One turn sends every row of this set to another row. A few are shown first. Where does it send the rows asked after them?
pofu: [-25  17  -7 -44   0  -8   4  17  13   4   9  33   6  11 -20  54 -15]
Vuna: [ 39   3  29 -25  50  -9  30  -9  12  -7 -26  -4 -16  -4  -6 -27   9]
Gumu: [ -9  14  11 -33  48 -32 -26   0  13  -9 -13  15 -41  39  -3 -20  18]
pav: [ -4   8 -17 -16  10 -27 -31 -48  31  31  12  19 -18  29  12  36 -19]
sazo: [ -4 -15 -12  -7 -18 -10  36 -15  55  -2   7  17   3   1  56   1  -7]
zilo: [  4  27  -2   2  -8  11  23   4 -13   4  43   2  -6  54  24 -21   0]
Pizo: [  5   2  -9  -8  47   3  17  24   1   6   4  13  -2  -6 -34 -52   1]
tafi: [ -3   6  -9  -3  72 -19   1  41  29  -4   6   8 -24  -7  12 -14  -3]
lota: [-24  -4   0  10  -5 -15 -16 -40  29  13  49  28   9  20  13  20  25]
fasel: [  4   2  10  -9 -39   1 -25  21  -7   1  -1  12 -21 -22  23  32 -10]
tini: [  7  -2 -10 -10 -10  -9   3 -52 -19  -4   8  -5 -22  -5  36 -47  -6]
mun: [-13   0  12   8  11  11  18 -54  29   4  11  -1  -4  -8 -34 -43  -6]
rira: [ 17  12   9 -41  -9 -32  19 -11  18  34  28 -22 -52 -14 -15  16  -2]
Vumim: [-34 -16 -17 -26   9 -15  13  -5  61 -16  13   2  16 -12  -9  24  23]
kagi: [-32   2   0   0  32   0 -36 -11  17 -14 -19  -2  -3 -19  50  -3 -17]
vidog: [  2  11 -19  12  -5 -16   6   6  22 -38  34 -28   4  -5  28  30 -34]
rana: [ 28  19  27 -19  26  -7  51  15 -15  22  28   5 -13 -20  -4 -17 -15]
kared: [ 22  20  12  15  36  10  42  24  -4 -26  38  18   0   9   4  14  -3]
vapas: [ 30  -3  16   8  20  41  25 -18  12  -6 -21  19  -7 -21 -23   0   3]
nalop: [ 43   4 -23 -30  21   5  34  26  -4   8   9 -20 -17  13   3 -19  19]
Segid: [-24  25   0 -44  27 -31 -17 -16 -31 -15  32 -19 -14  -3 -18   5  11]
Sak: [-12 -12 -14   4  10  -5 -17 -28   4 -52   0  25 -14 -30 -20  23  -3]
kava: [-13   9  16  -4 -10 -11 -29 -40  40  30  21   7  12  19 -14  37  -3]
Pode: [ -3  -3   8 -12 -18 -41 -11  -3  25  -8  25 -46  -7 -16  -7 -35  13]
nema: [  0  -5 -14  11  -5 -42 -28 -23  44   7  27  31 -11  42  20  10  -5]
vebul: [-13   7   4 -19   4  -4   6 -14  19   1 -26  62  -1  21  27   8 -41]
Bim: [ 17  31  21 -14 -12 -21 -20  -9 -27 -17  -6   3  -9  34  -9 -20 -35]
Vef: [ 31  -5 -15 -19  14  12  14  24  26  39 -11 -12 -38 -31  12   5  -6]

kagi moves to vidog
kava moves to pav
And these:
Vuna moves to nalop
vebul moves to sazo
Pode moves to Segid
rira moves to Gumu
kared moves to vapas

